Named moves, each a turn or a mirror, and the order they were made in; the first pair answered:
B:
-7 17 -15 -8 -1 11 -2 -3 -5 13 -2 14 -25 13 -20 -5 11 -1 -8 -2 24 -2 -19
 -11 8 -23 13 6 6 -16 2 3 6 4 -> -6 23 -15 0 -3 5 -13 2 4 16 22 5 -17 0 -23 -2 15 -1 -10 -3 5 -1 -10 -10
 16 -18 3 24 11 6 9 16 -5 3
-2 -5 -1 -12 20 -5 1 -4 -19 1 -9 1 5 15 0 -12 -2 -16 -6 7 10 10 -10 -3
 -3 16 0 -5 -5 6 6 -26 -7 2 -> -1 -1 -2 -6 17 -11 -6 -3 -13 2 8 -4 12 5 -2 -9 1 -16 -7 3 -6 12 -1 -5 2
 21 -8 10 -2 25 13 -14 -15 0
7 -4 -9 12 -3 3 -7 -2 -12 -3 14 -2 5 -9 -7 5 -6 -1 0 4 -1 -1 -6 15 -9 -2
 -8 0 8 2 7 -8 -9 -6 -> 6 -7 -8 6 -4 4 -3 -5 -15 -4 5 1 2 -2 -6 5 -9 -2 1 5 6 -3 -8 15 -11 -6 -4
 -7 5 -6 5 -12 -3 -5
V:
-5 11 8 -1 -5 1 -20 0 -4 -1 2 1 -5 -2 0 2 0 -5 2 -9 4 -7 -8 7 3 12 -4 0
 -1 3 2 2 -4 -1 -> -6 -9 0 -2 -3 -5 -2 -13 4 -3 -9 10 -3 -9 2 -5 6 -2 -2 -2 2 -1 4 -3 9 7 5
 5 3 12 -1 2 0 -7
2 -2 1 -3 -3 1 -3 -5 2 0 6 -2 -2 5 -3 -2 0 1 -2 2 5 -2 -4 3 1 3 4 -5 -5
 -10 6 -2 2 -2 -> 3 -6 -1 -3 -2 -1 1 -7 3 0 2 1 -2 4 -2 -3 1 3 -3 2 6 1 -2 1 1 0 7 -3 -4
 -9 5 -3 5 -3
4 -11 -2 -2 5 -6 19 -8 -1 9 -4 8 -4 6 7 -3 0 3 1 1 3 -4 2 -7 -3 -4 6 -1
 0 5 -11 -1 7 -3 -> 0 11 6 -3 0 4 0 1 -11 9 8 -4 -9 11 0 4 -6 1 10 -7 3 -9 -10 4 -8 1 -4 -5
 -2 -2 -5 -4 0 4
-5 2 -4 7 -3 -5 -2 6 7 2 10 -9 7 -9 -9 3 -2 2 1 0 -1 5 6 -1 3 5 -9 5 -9
 5 6 2 -10 -1 -> -3 -2 -7 7 -4 -6 1 4 9 4 8 -6 8 -8 -7 1 -1 2 1 2 -3 7 8 -2 4 2 -6 4 -7 7
 5 4 -9 -2
T:
-13 17 -5 -12 -11 -8 11 5 -12 -17 -5 -13 17 -2 9 3 -12 2 -19 -6 -1 1 -17
 5 -22 -9 5 -6 -2 -20 12 15 -7 6 -> -14 16 -6 -10 -13 -9 10 7 -9 -16 -3 -14 19 -1 9 2 -13 3 -21 -9 -3 -1 -16
 4 -18 -8 5 -1 -1 -16 13 20 -7 7
-1 -5 -3 -8 6 0 -3 10 1 8 19 -10 5 3 13 5 -9 1 1 -4 2 -5 -13 -10 -2 -5
 -3 -1 -1 -3 -7 7 3 12 -> 1 -6 0 -10 5 4 -3 7 -7 6 9 -9 2 6 11 5 -7 -1 0 0 9 -5 -17 -5 -6 -7 -8
 -12 -2 -12 -8 -6 4 6
-12 -5 -12 -4 13 1 5 11 8 13 3 -6 -11 4 5 -7 -2 8 -2 -11 6 -5 -3 -6 -2 3
 10 0 -6 -16 -8 17 13 23 -> -8 -7 -9 -4 11 3 7 8 1 7 -10 -3 -13 10 3 -4 -2 7 -3 -5 14 -4 -10 0 -8 0
 6 -15 -7 -24 -10 0 14 16
-15 -1 2 6 3 1 12 6 4 6 13 -7 -1 -10 -8 -11 -4 9 -10 16 -8 -3 -13 4 0 5
 8 17 -12 0 -1 7 8 6 -> -10 -2 6 5 3 6 13 1 -6 3 4 -7 -6 -4 -9 -9 -5 4 -10 21 0 1 -18 10 -7 3 4
 3 -12 -10 -4 -8 10 -3
A:
-2 -10 -6 -3 3 -3 1 -11 4 6 -2 -10 -5 2 -7 -1 -1 -7 -5 -1 3 -9 -3 -1 -10
 0 5 -2 3 3 -14 2 1 5 -> 1 -9 -4 -1 1 -4 4 -13 4 5 -2 -11 -1 0 -7 -1 -1 -9 -6 1 1 -7 -2 -1 -8 0 2
 -2 4 7 -15 -1 3 0
17 -7 -20 18 5 9 14 -22 -1 1 -21 4 -1 -10 9 5 5 -16 -18 8 -13 11 -8 5 5
 -12 -1 -5 3 14 -14 -5 -7 -11 -> 5 6 -26 12 10 11 3 -4 15 11 -4 -1 2 -9 14 2 -3 -11 -15 -14 -17 3 -10 -6
 8 -9 12 16 2 14 -14 24 -6 12
-8 -22 6 0 2 -3 15 -10 9 -2 -5 5 6 0 2 1 2 5 4 -3 6 -2 7 -8 15 -13 18 6
 -1 -3 -16 -1 -2 5 -> -6 -23 5 1 3 -3 17 -9 9 -4 -9 3 6 -2 1 1 3 4 4 0 6 -4 7 -8 12 -10 16 5
 -1 -2 -17 -2 -1 3
-14 -15 -1 -24 9 8 15 -5 2 -7 -6 9 -10 6 11 -10 -10 0 -1 -13 9 -1 4 -28
 -3 -2 6 12 1 -16 -7 8 17 13 -> -5 -29 1 -14 5 2 23 -22 -4 -14 -14 13 -5 -6 7 -6 1 -2 -6 5 1 5 11 -17 1
 -4 -11 2 3 -1 -4 -13 11 -11
Now pairs of rows:
Each pair is two moves apart.
-2 -3 9 -2 -2 -2 8 5 10 2 13 1 12 -19 4 6 17 -2 -4 3 -10 -21 15 6 8 9 9
 3 4 17 6 7 -11 -1 -> -6 4 13 -14 -3 11 6 9 -3 1 -2 1 0 -3 6 8 7 -1 0 1 11 -27 -5 14 -6 6 14
 -23 -2 -12 1 -9 -1 4 -> B, V
0 -19 0 -8 14 19 32 -12 -11 -12 -18 11 9 16 9 2 -3 -19 -9 7 17 19 -1 7
 -2 -22 2 -3 6 3 5 -10 -4 9 -> -8 7 0 -4 13 24 7 12 -4 -3 20 -5 11 14 6 8 -11 -17 -3 -13 1 8 -3 4 3 -15
 -3 26 7 15 13 23 -14 32 -> V, T
3 28 1 7 -9 0 -24 13 -5 -1 26 -4 -1 -5 6 11 -2 -16 -12 -8 -4 0 -13 12 5
 5 -20 -2 9 7 9 5 -32 5 -> -4 24 -8 -3 -3 -1 -16 22 7 6 22 -1 -1 1 15 3 -10 -9 -12 -21 2 -5 -11 -7
 7 2 4 6 6 -1 1 26 -23 24 -> B, T
3 -33 -5 -12 -4 -22 22 -21 12 -20 -21 15 -8 -6 -6 -7 11 4 -18 17 3 5 6
 -10 0 -1 -3 -2 -9 11 3 -8 -10 -21 -> -7 -22 -7 -28 -1 -10 16 -8 10 -15 -25 13 -17 16 0 -11 -3 7 -13 0 19 -1
 -13 -18 -9 -1 16 -13 -17 -18 -3 1 3 4 -> A, A
7 -12 2 -23 -19 -8 -8 -17 2 6 -17 -9 -3 11 -8 -14 4 3 14 -14 21 6 -20 -3
 -7 -10 20 -13 -8 -32 -11 -10 17 18 -> 19 -27 2 -13 -20 -16 2 -33 0 2 -22 -4 0 -1 -13 -13 15 1 8 2 16 14 -7 3
 -1 -13 7 -15 -5 -16 -9 -23 11 -3 -> T, A
10 4 5 7 -6 3 -3 0 -5 -11 2 0 -6 -1 -4 13 10 -2 2 5 2 8 -6 19 -9 -6 -7 2
 2 15 4 -3 0 -10 -> 5 11 5 3 -4 6 -6 7 -6 -11 -1 -2 -11 6 -3 15 7 2 5 0 5 4 -12 21 -10 -6 -5
 -1 -1 4 3 -2 2 -3 -> A, T
-13 -2 -2 -13 9 8 18 5 12 21 -3 15 -1 13 11 -16 -10 7 6 -11 9 -5 2 -23 1
 -6 23 4 -12 -20 -5 -3 6 9 -> -3 -1 8 -4 2 12 13 -6 -9 10 -13 15 -4 12 4 -9 -4 -1 7 8 15 -1 -4 0 -9 -6
 -3 -20 -12 -21 -1 -38 2 -14 -> B, T
-5 -10 -1 -4 18 10 20 -4 9 6 -7 4 -1 12 7 0 5 6 -7 -6 2 -3 11 -22 0 4 18
 4 -6 3 -8 8 13 -2 -> -4 17 15 2 10 23 -5 5 -10 -1 6 -12 -8 17 0 13 0 0 1 -7 1 -10 -8 3 -8 9
 -6 -9 -7 -6 2 -10 4 -1 -> A, V
-4 -21 -8 -2 -10 -16 21 -9 12 -9 -1 15 0 -13 -4 -11 8 2 -11 -6 -12 6 18
 -20 0 -7 7 17 2 17 -7 11 0 -8 -> -10 17 10 -11 -14 9 -8 11 -13 -15 2 -1 -19 13 -6 3 -7 -3 2 -18 7 -6 -19
 7 -19 -3 -4 -12 -6 -23 -3 -7 2 8 -> V, B
3 -2 -7 -3 7 1 14 -1 -7 -2 -11 10 -3 -3 -2 -7 3 -6 -2 13 -2 3 -4 -1 -1
 -7 6 -5 -3 5 -6 -4 3 -11 -> 1 17 -1 -1 4 7 -4 9 -10 -3 5 -2 -2 -2 -3 0 0 -8 2 6 -8 -4 -9 10 -1 0 -6
 -1 -4 7 -2 -2 -4 -4 -> V, B
-5 3 -17 -9 7 1 3 1 -4 9 27 -8 -7 5 -8 4 -23 -11 2 -20 0 -21 -11 0 8 10
 1 2 4 9 31 25 -19 5 -> -8 -4 -17 -17 10 5 9 0 -6 9 11 1 -13 15 -5 2 -27 -10 3 -20 12 -21 -19 -3
 5 7 12 -10 0 -11 22 21 -10 7 -> B, T
-13 -16 -8 -15 2 5 11 -1 1 6 -27 5 -12 16 10 -11 -7 -7 -6 -7 25 -5 -2
 -14 -14 -3 33 -8 -9 -33 -17 6 20 13 -> 2 -9 13 2 -9 8 0 -16 -23 -9 -28 -3 -12 5 -2 5 6 -18 -5 20 16 3 -6 19 -16
 0 -9 -28 -2 -20 -4 -36 5 -17 -> B, T
15 4 -7 24 -10 10 -30 -3 -7 14 5 -3 -5 -38 3 -10 17 2 -4 -7 -8 -3 -7 2 4
 -12 -5 -3 5 28 -5 7 -2 9 -> 13 -9 -8 13 -5 15 -13 -11 -11 11 -27 10 -12 -26 7 -14 14 3 -5 -3 9 0 -13
 -2 -4 -19 13 -23 0 8 -12 -6 12 8 -> V, B
-8 -42 2 9 14 -15 22 -4 1 -5 -24 8 -3 -1 7 1 -3 -6 -6 13 11 12 -6 -8 3
 15 29 -20 -15 -10 -9 14 7 -7 -> -14 1 14 13 8 -1 -20 26 -8 -1 15 -21 -8 3 1 15 -17 -9 4 -5 1 -4 -27 13
 -1 29 8 -14 -14 -15 4 25 -5 15 -> T, V
